(in the rows, 128 means zero)
D: 3 groups of rows, each row roughly a mix of its group's hidden directions:
D (76 x 18):
[[130 116  99 138 137 149  87 148 128 119 126 142 165 120 147 175 158 147]
 [160 146 138 100 147 145 134 132 105 161 122 127 121 150  99  99  99  88]
 [ 93  78 138 174 129 114 151 101 103 129 130 103 110 118 129 113 130 127]
 [122 108 115 133  86 114 138 137 139  92 155 160 105 118 132 173 152 133]
 [172 130 124 127 121 158 110 147 104 146 139 167 139 147 102 167 139 107]
 [125 119 154 160 152 119 133  99 120 160 113  80 146 101 115  96 119 133]
 [146 128 170 155 122 122 153  98 117 163 113 109 130 120  94  98 101 133]
 [172 120 143 136 124 124 133  87 121 162 102 111 151 119  92 108 105 110]
 [103 141 103 124 159 122 100 153 152 106 137 122 145 116 172 155 161 139]
 [148 145 122 134 165 113 100 114 156 145 110  99 175  99 141 139 144 123]
 [ 93 101  87 122 130 135 112 151 122  90 143 145 119 141 163 154 153 127]
 [145 166 128  77 109 123 146 145 144 116 138 158  96 154 124 124 111 106]
 [ 89 104  88 115 135 131 118 151 124  88 144 139 110 141 166 145 149 120]
 [125 130 115 107  85 100 144 135 161  83 147 152 104 115 138 152 137 137]
 [117 109 150 137 112 150 136  91  98 158 109 104 109 124  94  93 106 134]
 [ 80  99 118 162 126 123 121 129 131 104 138 122 124 108 157 157 161 159]
 [143  72  94 142 103 145 111 114 103 116 122 153 142 139 121 160 138 116]
 [117 100  97 147 114 119 114 143 138  85 141 152 146 130 159 164 155 146]
 [139 166 160 119 160 142 130 121 119 176 114 102 126 131 106  95 109 114]
 [ 81 122 119 127 169 120 129 138 126 116 125  89 128 129 161  82 118 137]
 [146 149 130 125 113 155 111 159 120 131 151 172 121 144 117 178 156 127]
 [137  66 116 157  97 137 137 108  91 118 124 144 134 150 111 118 112 125]
 [159 102  77 101 118 134 107 121 128 108 112 154 151 152 136 143 122  99]
 [138 171 156  89 132 136 140 117 134 164 119 109  99 112  99 108 109 113]
 [ 88 111 124 148 104 114 135 134 140  94 151 138 103 111 150 162 159 152]
 [134  91 110 168 105 112 123 134 134  94 138 156 157 131 145 161 145 150]
 [ 88 113 145 170 159 125 125 124 118 139 129  84 137 100 140 113 140 157]
 [147 143 164 164 100 144 125 136 127 149 131 150 146 120 103 155 133 176]
 [114 106 155 170 108  93 160  96 139 124 124 106 126 101 125 111 119 154]
 [134 155 126 137 169  88 133 159 161 111 144 128 152 126 169 137 141 122]
 [134 142 163 135 146 138 147 116 101 168 123 113 110 149 100  88 106 105]
 [158 154 121 116 153 166  88 151 118 155 119 141 165 143 122 147 135 126]
 [130 126 104 122 112 133 110 145 136 107 146 163 120 127 141 190 167 120]
 [ 78 122 136 132 115 139 147 161 110 104 154 141  85 146 140 118 127 155]
 [ 89  90  84 113 144 126 122 134 116  94 136 122 108 139 161 126 141 101]
 [125 126  83  90 140 116 114 135 145 100 136 138 117 132 156 155 151  85]
 [ 93 126 154 148  99 114 162 127 125 115 158 140  72 128 124 137 144 132]
 [105 101 148 189 127 109 137 102 129 127 120 106 148 114 138 116 132 164]
 [ 95 101 130 160 100 120 141 132 123 104 156 145  96 118 135 165 160 141]
 [110  65 119 172 130 138 122 102  91 133 121 107 137 117 122 126 135 130]
 [135 106  76  97 148 126 107 125 131 105 107 125 157 149 156 113 114 103]
 [147 111 103 130  93 122 120 143 141  93 142 170 141 129 136 178 146 138]
 [142 146 102  83 111 124 127 142 145 105 142 165 103 145 135 159 139  94]
 [114 129  99 123 128 131  95 147 153 100 129 137 152 112 160 168 156 159]
 [115  89 131 141 129 142 142 103  87 140 116 108 116 145 110  81 101 113]
 [147 155 156 119  85 134 149 137 130 134 148 166  92 135  98 153 130 131]
 [106 178 134 113 147 128 104 143 165 132 131 117 129 103 153 155 157 151]
 [174 174 123  82 136 141 111 144 144 141 118 143 149 144 116 122 110 117]
 [ 75 126 123 132 172 115 127 139 132 117 134  87 120 114 165 103 138 133]
 [116 195 139  94 133 137 115 156 161 125 136 137 118 135 144 131 136 151]
 [141 163 139 112 170 149 109 130 123 164 104 106 154 142 124  93 108 126]
 [114 104 151 180 142 125 124 105 114 153 125  91 141  91 118 132 148 143]
 [126 139 107 115 108 133 107 154 151  98 145 160 133 121 146 179 157 148]
 [120 160 102  87 148 123 112 162 156 105 143 138 121 126 159 154 150 117]
 [113 121 140 116 140 120 156 114 113 135 120  99 104 137 118  65  92 111]
 [114 168 150 106 149 118 142 119 145 142 114  97 119 132 133  72 100 132]
 [152 146 111  67 124 150 125 145 118 133 132 147 103 144 108 129 116  88]
 [ 87 122 128 125 108  90 154 115 159  92 135 113 100 107 153 115 127 148]
 [126 118 155 168 155 135 133 109 101 163 112 100 148 139 116  87 110 131]
 [108 159 132  96 103  98 149 133 171  94 140 131  97 118 145 118 125 145]
 [ 85 152 154 128 149 127 130 108 139 149 117  80 108 101 133 100 129 146]
 [107 161 181 149 137 117 152 130 133 153 143 102 102 102 114 114 133 148]
 [149 111 119 157 148 128  96 107 134 146 107 107 185 103 130 145 144 136]
 [ 88 138 116 131 177 158  91 140 115 137 121 106 140 144 157 117 147 134]
 [133 109 134 137 155 122 136  99 112 152 101  90 145 128 120  78  96 112]
 [123  82  99 165 129 109 128 141 123  89 141 146 155 146 159 139 139 131]
 [139 171 173 146 158 111 138 121 146 166 119 100 142 110 122 110 121 139]
 [163 141 139  88 109 123 157 124 124 141 128 135  98 127  91 113  98  93]
 [158 122 102  88 105 161 115 142 107 125 132 165 118 151 105 146 122 100]
 [165 169 132  88 154 144 122 150 122 156 127 138 128 147 111 122 114  91]
 [134 138 148 153 161 110 119 103 141 159 118  83 151  85 124 130 145 123]
 [ 98 132  90 108 150 133 102 157 140  95 142 135 128 136 171 148 156 125]
 [134 181 157  93 144 140 129 123 137 168 117 107 108 113 106 110 118 119]
 [140 139 104  89  94 101 133 135 172  85 134 147 126 114 142 144 126 136]
 [115 152 101  86 147 111 123 146 155 102 144 133 105 128 158 145 150  95]
 [117 162 160 122 163 131 134 116 126 168 115  89 118 121 117  88 113 122]]
which group is each row in? (one row of each group first):
[164 132 114 127 156 163  90 140 108 157 112 134 174 141 119 142 130 120]
Y
[ 92 134 106 109 126 131 124 166 134  91 153 152 101 143 162 150 148 134]
V
[154  81 135 166 104  98 164 111 114 116 130 138 138 135 114 111 103 121]
E

[140 136 158 123 104 117 170 118 116 138 142 138  82 142  96 104 109 100]
Y
[ 82 158 147 126 157 118 127 119 150 139 123  84 112 100 148 109 138 147]
E
[ 76 134 140 139 165 120 136 144 127 123 133  89 120 119 155  88 124 151]
V
[107  92  98 154 159 131  98 122 122 120 116 103 168 115 157 135 147 139]
V
[137 135 124  89 107 118 154 121 127 122 141 144  75 140 112 127 123  77]
V
[103 147 109 115 135 127 114 163 149  99 152 147 117 127 162 167 162 137]
V
